The rows below come in pairs that one turn or mirror swaps. Which row does each named row swap with?
kerap: [  5   0 -14  -9   2   4   4 -12  18 -21 -32   8  -4   0  -5 -32  -4   7
 -23  27 -13  13  -2   0   8 -14  -6   2  -5  -8 -16]
sunet: [ 11 -31  11 -27   4   2  13  -6  12  -5  -7  22 -11  12 -28 -15   3  10
 -11   7   3  11  -3  16  -7  13  22 -15 -15  -5  -6]
kodit: [  0  37  -7   6   2  -7  -5 -10  -5  -7   2  20  -9   5 -10   6   2  11
 -11   4  -3 -14  -5   3   9  12  -1 -36  -4  -6  -6]
dar: [  4  -2  -7  13 -13 -12  18 -16 -19   6  -3  15  -4  11 -24  14  -3  -1
  -3 -13  -7  18 -25  21  11   3  -5   3   4   4 -15]
Sifu: [  0 -23  -3 -11  -6 -27   9  12  -8   3  -1   0   0  24  -3  -7  -2   6
 -20  24 -24  13  -3   3   5  21  -1  14  -6 -14  -9]
Tuda: [  0   3   0  -9  41 -19   1   9   8  -2  -2  -7 -20   1  -9  -9   1  20
  -2  16  -7  -1  18 -10  15  -1  -1  -9 -20   6  -7]
Zuf: [ -4  19   0   9  -3 -15   4 -14  11   7  10  17 -26  11   6 -30   1  -4
   4   5 -18  18   9 -16   5   3   4  -5 -13   8  -8]
tora: [  4   2  14 -12   5  20   6 -31  25  -6   9   1  -9 -18  -5  -9   0   7
 -20   7  27  -9  -8  -5   7 -13   2 -10 -11 -12 -10]
gafa: [ -4  13 -15  -8 -26  -9  27   8  -5   7  10   9  -7  -1 -14 -24  13  -3
   5  24  -5  20 -12   7 -11  19  -3   3  -1  -8   1]
Luru: [ -9 -10  27   3   0 -19   9  -5   1  13 -20  22  -7   8  -1 -16  -2   7
  -8   2  13  16 -18  -5  -8   0  16 -18  10  -5   8]
fomaf: [  0   9 -14   0  -1  -7   8  -9  24  -8  -1  -9   2   6  -9   8   3   6
  -9  15  21   8   5   4  10  -1   4  45  -3 -10  -6]
kovi: [  3   1  -5   1  -1  15   1   2  22   3 -10 -17  -5 -24  -5   7   2   7
   3  27  28  22  -7  15   6  22   3  -3 -10  -1 -18]
dufum: [  6  -1   6 -12  -1 -18  10  37  15   4  29 -11   2  -2 -10   5   3   7
   6  -4  -2  20  -7   2   7 -13   4   3 -10  -9 -11]
firak: [ 15   7   5  -2  15  -1   2  -7  26   4   4   0  13  13  -4   0  -3  -1
  11  12  19   4  14 -27  12  16   7 -18 -12 -24   2]
zisos: [  1 -14  -8   2  -5  -1  14   6  18 -20  -2   7  21  11 -34  15  14 -16
  -4  12  10   6  15   9  16   8   6 -25  -2   1  -8]
sebur: [  2  -3  31   0   7   8  11 -39  10 -22 -11  12   2 -20 -16  -6   3   6
  -7   2  16   4   2   3   5  -7   6 -12 -14  10  -9]
Lile: [ -3   7  -8 -14   6  10  23  22   0   2   6  12 -13   8 -17 -13  16  -2
   3  11  -8  27  12  10  -7   7   4  -7 -10  12  17]
zalo: [  3  -2  15  19 -28 -23  -7  -1  -1  -4   5  10  -9   7  -1  18   8  -9
 -15  22   6  -2  -5  13  15   4  -3   1  12 -27 -17]
pov: [-21   0  24 -21  21  -5   3  15   3 -21   7 -10   3   8   1  -1   0  20
 -11  21  -5   7  -2  -4  26 -13  -2  -2 -10   2  -8]
tar: [  7  -1   9  -7   0   5  13 -24  -8 -11 -37  14   6   8 -11 -19   2   6
  -9  21  -1   6   3  -1   6  -1   1 -39  -6  -6  -3]
pibo: [ -3  -9  -8  -9  21 -10   9  -1  -1 -31  18   8  12   2 -24  17 -23  -8
   5  18   5   7   3   7  20  -2  -8   1 -10   4 -17]
dip: [  4  17  22   5   7 -40   7  -7   4  19   2   5 -10 -14 -15   7   2   4
 -14 -22  13  20  -6   9   0  -6   4  -7 -13  -3 -13]
Kemup: [  5  -2   0  -1   4  26  13  24  17  -8 -11  21  -4  -8 -14 -10   4   9
  -7  32  19   5   5  14  11  10   5 -17 -11  -8  -4]
dep: [ 17  -8 -10  13   8  -8  -1 -24  -1  -6 -10   7 -14  12 -21   2   5  16
 -11   1  17   8 -12  -4   2  18  11 -17  -9  25 -18]
gofan: [ -3  12 -16  -5  14  -7  27 -22   3  -2  -8 -12   8  -6 -19 -11  -2  -3
  10  -6  -3  36  -2   3 -19   9  -8  -3  -8   3 -21]
gapom: [  5  11  -7  -6   0  13   6   9   0 -10  -4   9 -10  40 -12  23  -6   9
  -3   2   6  14  -2   0  -3   5   0  16  -6 -14  -3]
tez: [ -8 -17 -16  -8 -27   6  10  -4  10   2 -13 -12  -1  -4  10   0   9   0
 -10  -1   3  27 -16  -7 -17 -10  -3  -9  -4  -5 -20]
Mut: [  2 -12  14 -24   0  -1  20  -9  25  -3 -12  14  14  -1 -22   2   1 -14
  -8  -9 -12  10   9  -4 -13  11   1  10 -18 -15   4]
ludiz: [ -1 -18   2   1   6   9  11 -14  14  -4  14   5  -1 -28 -20  -3   7   5
 -25  17 -35   5   8   2   0 -10   0 -17  -7  -4  -7]
Neda: [-16  -8  21 -20 -11  -7   1  -5  -7   7   0  -5   7 -23   3 -14  11   8
  -7  15   1  10   1  26   7 -17 -17  16   0 -13 -11]
gef: [  5  11  31 -10  -6  10   4 -32 -18  -4   4   7  -6  -3  -9 -23   1   3
  -4   2  16  17  14   2  16   8  -4 -25  -9   1  -4]
datib: [  8   4   1   5   1 -13  10  -1   2  19 -16  15   9  -6  -5  23   7  28
 -16   7   2  10 -10   1  15   2 -16  -3   7   7  16]
Vadak: [  4   5   5  -5 -16 -39  -4  11  -4 -13  -6   1   0   3  -6  13  -3   5
 -13  42 -14   0 -10  10  11  -8  -5   6 -13 -11 -11]
ganu: [ -3   3  34   0   7  -5  -4   5   3   3   8  -6 -10   4  -6   7  -2   4
  -4  -2 -43   1  13   9   2  -2   5   0  -5  -7  -9]
fosun: [  5 -26 -20  -3   0   2   6  18  12   6  -1  -7  -3  -1 -12  16   2   6
  16   3  24  14   8   4  17  13  -5  13 -10  -5 -10]
sezem: [ -1 -14  21   3  -6 -23  16 -34  12  -9  -2  23   3  -3   2  22  -2   5
   0  16  -8   4  -1  14   1  24   6   0 -14 -19 -15]
Dor: [ 12   0 -19   5 -23  -8 -17  -6  10  -8  11  17   6   6  -5  11  -3   6
  15  25  31   1  -8   1   1   1   1 -11   4   1  -1]
gadi: [  2   8   7   2  -2 -21   6   5 -18   1  -7   6   7   9   2  -5   0   6
 -22  17  43   4   2  16   2 -25  -2  -6  -3  -7  -6]
pilub: [ 10 -12  -2  18  -2  -3  -4  -4  -2 -15  13  12  -7  -4  -9   0   2   1
 -28   8  13  19  -6  29  33 -10  -1   3   7  -8 -28]
nalo: [ 12  10  -6  13  -5  14  18 -17  11  24 -16  -8  16  -2  -3   7  -1   9
   2 -12  12  19  -6 -13   9   8   7  -6  -8 -10  -3]
pudi: [  0   9  -1   1   6   5  10   7  -1 -13  30   3   7  33  -6 -13   2   7
 -13   7  33  -5   5  -5  12  -1  -1  -6  -4 -11  -2]
lafo: [  3 -20  23   5  -1   1   8 -14   9  -9   4  19   4 -10 -15   2   2   3
  -4  14  52   6  -1   8   3   5   1   8  -7  -5  -9]
gibid: [ 20  -6   3  -2  13   3  -3 -18   9   4  13  -5 -12  -4 -10 -14 -17  29
  -5 -19   2  12   3   3  26  -3  20  -6 -18  -3 -12]
Kad: [ -5  -3  24  -9 -18 -21   3   5   8   7   1   0  -2 -15   4 -11  -8   3
 -18  15   7  17 -10  12   2  -3  -1  16  -1 -42  -1]
tutiv: [ -8  -5  29 -21   8 -30   8  -3   4  -9 -11   5  -9  -9  -3 -23  -4  21
  -4  31   6   5   0   6 -11  -9  -4   1 -19 -24 -15]
Nemib: [  1 -10  -4   7 -22  -4  17 -10  -6  17  -5  17  -6  -9   4 -20  -5  -7
  -8  -3  -6  23 -16   8   2 -12 -11  11   0 -29 -17]
kerul: [  3 -12  -9  -7  -1   8  12  -5  21  -5  14  -5  -5 -19 -15 -32   5   4
  -8  13 -38   1  -2   7   6   8   0  -8 -15  -4 -10]
Rano: [  1   6  10  -3  18  -1  -3 -14  -3  -6  24  14   2  -6  14   9  11   9
 -43  10 -13   9  10   7   4   6  -6 -13  -8   8  -4]
Mipan: [  2 -11  -2   2   1  -1   2  -6   4  14  -4  -8  -2 -13 -10 -12   0   1
   4   8 -20  12   5  -5  10  -1   6  44  -2  -3  -3]
Tuni: [  4  -5  11 -16  20   4  19   7  -3  -8  -2  -6 -21  -3 -25 -25   0  22
 -10   2   1  17  10  29  10 -10  18 -12 -15   1 -14]
vuguk: [  5 -31  14  -4   1 -12  13 -10  31   4  -5 -18 -13   5 -13  13   0   0
 -11  11 -20   5   3   4   2  -1   2 -28  -3  -9 -11]
mame: [ -2  12   0 -10   7 -15   1 -35   0 -27  33   0  -1  24 -18   0  -2   0
   1   1   8  12   4   5   3   3   4 -24  -2   8  -9]
Pelot: [-21 -10  -7   1 -23  -5  14  -1  -4   5  -7  -9  14  18  -9  -4   7 -30
   6  12 -10   8   8   9   7   8  -5 -17   5 -14 -13]
duref: [  2   0  15  -4   0   8   7 -11 -10   9 -11  23  -5 -11  -6   0   1   3
 -39   8  20  23   8   3  -3  23   3 -27  -8 -20 -11]
guren: [  3 -11 -15  -3  -1   5  -1 -20 -14  -4  18  18   0   8 -10   6   1  -5
  16 -11  -8  36  -1   4   8  14   4   0  -4 -23  -7]
Gaka: [ -6   9  16  -9 -30  -5  -2 -16  -2  -8   7  -4 -14  -4  -6  -6  13  -5
   4  15  -1   8  -8 -14   0   8  -7  18   0 -38 -12]
lof: [  3  10   6  16  15  -9  20  -4   2  10  -7 -12 -14  22 -12 -13  25   6
  -3  14  -6  26  19  18   2  11   8 -13 -21   4 -24]
bolu: [  1   6 -17   5  -1 -10  -9 -17  -4   2  17  -7   9  -5  -6   1 -19   8
  -8  -9  13  17 -15   3  21 -15 -11   6  11  10  -2]
kip: [ -3   9 -11  -2  -2  -2  10  -5 -13  -8  -8 -14 -13  -7 -14 -12   8   4
  18  29  -3   5  10  24 -22   5 -11   0 -14  -4 -29]
tebe: [ -2   2  22   1  -3 -15   5  21 -20   5  -4   6 -12 -12 -11  11   1   4
  32   9 -10   9   7   8   5  -2  -5  -5  -8   1 -17]
gisib: [  3   8 -17   4   4 -21   1  24  26   2  -5   0  -2 -10 -16 -36   6   8
   4  23  11  16  -6   5   4   8   2 -15  -8  -2 -11]
Bise: [-23  -7  23  -3 -22 -21  -3 -13   5 -18 -15   6  -3   7   0  10  17   2
 -17   6  -2   9   7 -13  -7  -6  -7   3  -7 -11 -29]
vizi: [ -3   6   3   1   0 -47   8 -22   2   9  -4  11  -5  10  -5   9   6   7
 -14  21  17  14  -8   3   7  -2   5  28  -5   2 -16]
givi: [ 21 -16   1   4  -1   6   3  -7   8 -10 -13   3  12   5 -25  -7   6  -5
 -14  23  25  11  -6   5  13   4  16 -36 -11   9   0]
luto: [  8 -12   5  -8  -4   3  13  -7  11 -26  -9   6   0  -3 -13  -3  17  -3
 -10  32   5 -16  11  19 -18  -2   4  -6 -23 -20 -20]
zaga: [ -3 -11   2  -7   7 -20  18   0 -15  -4  14   6   1   0  -8 -20   3  -1
   3  46 -17   3   7   3   7  -9   6 -32 -15  -7 -10]
guv: [-17   3   5   3  12 -27  -5  -1   6 -20  -9 -14   3   9  -1  16  -1   7
   3  31  15  13   6  11  18 -24  -5  -3  -4 -12 -29]
Rep: [  0  18 -20  -4   5 -25  12 -16  17 -15  24 -15 -11  18  -3  22   5   4
   8   3   9  26   6   4   4  -3   3  -4 -17  -9 -13]
toki: [  9  -1  14   7  12   0 -11 -44  14 -15   7  25  -4   1  -2 -18   2   1
 -17  -7 -11   2   7   6   4  -8  -4  -8  -5  -5 -12]
Nogi: [  9   6  -1  -1   4 -14   6 -23  29   3  -4   6  -2  29 -13 -26   1  -4
 -24   6 -26   4  -2   5   1  18   5 -12  -5 -12  -1]
ropar: [ -1  28 -12  -9   1 -11  11 -14 -19   9  -6  33 -21  -9  -4 -15   5   3
 -12  27  -5  16  -1   2  12  -5   2 -18 -11  -9 -11]
vid: [  3  -4  20  -2   4  18   8 -22  19   3  39  -5  -9  -5 -12   6   2   7
  -3   1  29   9   0  -2  10   2   4 -17  -8   3  -3]
letug: [ -2  31 -13  -5   0 -38   6  19   1  -1 -15   4  -9   0 -17   6  -8   7
 -13  28  -5   7   0   7   4  -7  -2 -22  -3  -8 -10]
rino: [ -2  -1 -14   4 -23 -11  -7 -10  16  13   3  -3  13 -11   2   5 -15  19
 -20  -3  10  22  -3  -1   9 -22 -12  -6   8   1  -1]
pono: [ -8 -17  -4  -9 -23  -2 -13 -19  16 -16  13  15  -1  23  -9  -1  16 -20
   5   6   6  17  11   7  13  -6   8  -7   3 -15 -17]
duto: [-16   9  10 -25  -7  -8   7  -5  -2  10   0 -11   0 -14   1 -12   7  22
  13  24 -16  19  -1   2 -10  -6 -19  12  -8 -10   3]
Gari: [ 18  15  -6 -12  28   3  13 -11  22  -1   0  -5  14 -16 -16   4  -4   0
  10  14   2  18  14  -3  -5   3   0  -3 -17  20  -2]
mabi: [ -2  14  10  -1   3 -10  10  17  19  -9  41  13  -6  14 -12  -8  -3   4
 -15 -17  -6  11   0   5   0  13  -5   6  -2  -4  -6]

zisos pairs with letug
Sifu pairs with dep
Kad pairs with sebur
tutiv pairs with lafo
sezem pairs with Luru
Nogi pairs with dar
pov pairs with kovi
ropar pairs with pono
Dor pairs with zaga
tar pairs with zalo
kerul pairs with bolu
dufum pairs with Gari
Vadak pairs with givi
vid pairs with duto
vizi pairs with sunet
ludiz pairs with rino

